128 stands for zero in the data rows.
Some points, each followed by its number:
[154  72 126 194  68  84  92 128 115 146  96 106 111 203  89 134 119 136
 161 101 135  97 125 129 148 126  92 133 107 145  93 119 107 124 153 121
 136 131 130 161 142 146 181 172 150  97 136 117] 0
[145 185 126 128  51 151 148 142 101 157 172 170 162  81 108 163 117 152
  91 155 180 167 114 145 166  90 212 123 162 114 169 128  77 169 132 122
 136 131  60 150 123 150  87 108  87 138 141  93] 1
[112 120 105 167 108 119  93 193 135  81 143  83 150 155 107 104 190 129
 190 140  81  81 115 152 141 123  83 151 146  63  97 144 163  71  70 125
 152 168 102 124  95 162 161 148 139 158 159  66] 2
[177  76 113  85 120 112 117 136 140 135 136 103 154 126  71 164  93 104
 111 125 141 106 115 173 141 139  93 135 106 106 104 113 148 100 118 151
 145 139 101 129 121 116 131 177 206 159 134 134] 3
[136 137 151  78 137 130 161 167 104 141 160 114 166 173 150 111 106 102
 123 121 126 115 135 104  90 133 129 131 103  85 122 113 147 132 101 118
  68 158 139  82 111 140 118 109 112  92 123 113] 4
[125  93 145 107  81  83  79 211 106  92 163  55 145  87 103 170 103 119
 129 159  90  94  65 138 106 150  42  80 139  76 100 132 171  86  78 132
 117 143 141  70  72 184 205 122 196 107 180  49] 5
[114 135 140 135 109 110 121 147 107  63 128  94 139  97 139 144 185 132
 134 120  75  86  92 108 122 120 112 117 162  99 142 147 170 104 104 122
 128 152 148 128 102 114 111 114 129 137 159  90] 6
[ 94 114  98 187 137 122 122 199 173  76 127 122 116  90 123  89 156 125
 101 175  74 104  98 191 149 130  96  97 137 129 133 146  97  78  66 119
 129 133 111 147  82 145 147 112 166 153 145  95] 7
[143 154 105 171  83 107  93 210 167  85  38 117 107  98 135 174 134  84
 168 164  64 104  74 159 158 110  73  91 107  64 140 132 152  91  53 145
  92 147 111 107 157 137 159 106 164 130 145  73] 8
[126 132 128 116 176 149 152 142 171 123 131 184 156 128 170  87 166 104
 117 158 108 170 130 174 157 111 175  89 141  90 177 129 135 130  88 134
 182  91  95 132 145  54  93 113 102 156 116 119] 9
[120 154 137 172  75 100 124 149 130 118 116  83 123 111  80 225 102 158
 127  89 136 172  62  98 162 118 128  94 102 150 139 107 157 142 144 131
 124 120 121 116 139 149 141  79 112  99 149 106] 10
[122 101 136 125 199 108 161  81 123 126 153 178 169 197 102  93  95 153
 139 126 130 117 206 130 130 123 138 130 122 200  66  96 124 129 159 176
 168 149 158 149 141 126 114 164 142 132 145 186] 11
[108  77 132 132 197 123 120  70 190 165  82 138  88 208 129 107 110 144
 144 109 111 135 167  97  82 147 131 171  77 185  99  76 110 150 142 129
 131 136 145 137 151 113  88 109 119  86  96 206] 12
[114 110 118 164  70  91  90 129 100 136 165 102 162 121  50 200  69 127
 121 123 142  89 139 121 172 129  82 123  97 149 121 136 117 116 154 108
 153 134 117 124 124 178 184 121 138 148 159 109] 13
[154 153 113 150 116 102 172  94 167 176 105 188  95  80 141 138 160 154
  83 107 165 176 133  87 158 108 192  79 132 134 131  90 103 141 168 131
  99  93 105 162 183  96  95 102  83 115  48 209] 14
[111 181 117  97 159 120 147  90 110 101 129 138 160 136 111 101 102 130
 119 132 164 197 172 155 115 145 150 194 137 167 130 127 127 138 170 145
 142 148 183 221 172  81 108 126  69 167 106 186] 15
New points follow, each followed by the number of its nearest point above, looking only along the 5 directions in which the numbered points spread most.
[142 121 100 144  99 139 135 118 131 147 147 145 136 117 138 124 118 152
 105 131 111 139 144 112 164  88 155 116 144 136 109  79 127 134  94 123
 135 137 121 103 102 134 133 121 108 142 143 123] 3
[110 128 132 140 154 119 161  89 109 159 157 123 139 135 137 126  97 146
 156 125 139 148 133 140 134 124 135 112 116 137  94 135  92 156 153 127
 138 110 146 104  91 166 131 101 143 116 127 129] 3
[113 154 151  87 160 199 215  84 123 169 122 200 136 115 144 113 147 159
  95 110 209 180 169 120 173 158 219 163 185 172 141 185 115 220 180 145
 161  82 103 168 162  65  46 130  53 135  51 173] 15
[138 123 127 173  90 126 116 156 142 107  79 108 123  91 110 206 125 109
 147 145 129 152  48 129 160 131 105 115 115  95 125 150 175 133 147 136
 103 113  95 118 180 123 163 118 153 103  94 119] 10
[131  73 138  94 159 128 119 114 170 182 151 171 108 170 134  77 124 145
 110 123  91  78 153  93 101 118  85 141 104 166 110 108 110 147 164  80
 143 105 160 140 109 101 104 161 158 153 108 172] 11
[ 90 228 152  77 160 146 180  88  90 160 138 177 158 118 121  95 123 172
 103  98 176 198 185 110 128 138 214 192 156 170 133 141 121 196 185 130
 117 144 150 190 153  76  66 124  51 133 122 195] 15
[136 173 117 103 165  74 155 124 143 180 139 168 142 111 110 101 139 142
 116 152 133 163 161 134 135 154 177 125 154 180 102 142 143 132 122 118
  94 119 145 154 123 109 119 121 101 135 111 157] 15
[108 150 134 164  76 118 107 153  79 120 152 107 105 139  63 185  96 101
 117 107  97  95 105 122 143 118  86 105 128  78  91 142 131 109 127 129
 135 158 161  82 133 130 169 126 137 114 167  81] 3
[129 124 106 138 112  94 117 124 102  88 120 119 139 176 115 201  86 137
 168 107  97 109 138 156 121 142  74 151 111 135 129 192 170 102 140 118
 171 139 132 115 144 150 148 158 151 109 150 113] 3
[ 72 117  87 152 109 130 188  59 158 153 140 143 111 108 174 137 185 190
 129  57 126 173 172 101  93 155 163 167 164 159 110  86 129 180 127 163
 149 159 100 142 134 158 111 109 128 148 111 173] 15
[111 115 130 126 104 156 132 123 135 163 197 150 140 118  74 159 135 152
  89 118 170 119 169 147 144 156  89 147 174 141 131 182  50 194 135 137
 178  94 107 126 141  97 116 141 133 165 143 107] 3
[146 114 140 137 121  93  98 163 162 123 162 116  98 143 137 179 135 128
 153 146 145 102  99  88 115 131 122 116  95 113 106 119 169 154 145 110
 142 135 140  71  88 152 143 147 164  97 130 122] 3
[117 177 137  93  99 101 166 119 101 143 154 142 164  79 105 161 116 121
 108 136 135 138 147 124 143 175 173 146 148  97 158 161  95 146 140 105
 113 121 138 133 105 190 133 131 105 173 113  95] 1
[135  52 121 169 143 120 115 117 142 138  64 126 117 154 129 155  89 132
 158 170 144 108 153 102 142 108  79 127  82 149 114 124 159 144 147 106
 124 140 133  99 168 124 148 122 144  59 107 146] 0
[119 111 133 117 105 137 117  96 136 173  98 148 131 172 142 114 164 154
 155 117 170 136 120 100 145 113 150 125 147 178 100 147 126 176 117 156
 113 107 111 142 132 118 111 114 100 102 131 131] 15
[140 156 195 113 140  89 107 163 148 136 155 119 136 107 116 101 137 155
 100 121 164 156  96  88  65  97 122 115 111 131 124  91 183  86 131 120
  95 130 131 120 107 131  98 144 127 138 110 148] 4
[125 135 146 147 116 135  96 113 115  77 124 134 143  88 106 110 143 120
  99 106  93 122 183 132 133 122 153 128 180 160 118 109 108 140 102 125
 136 108 149 166 111  92  64 119  95 180 110 105] 9
[ 91 119 134 115 188 167 167 104 156 115 170 180 143 173 151  23 178 169
 130 139 109 131 202 124  90 149 140 141 149 146 134 104  61 147 161 116
 133 185 110 162 115 167 106 162 121 167 149 117] 15
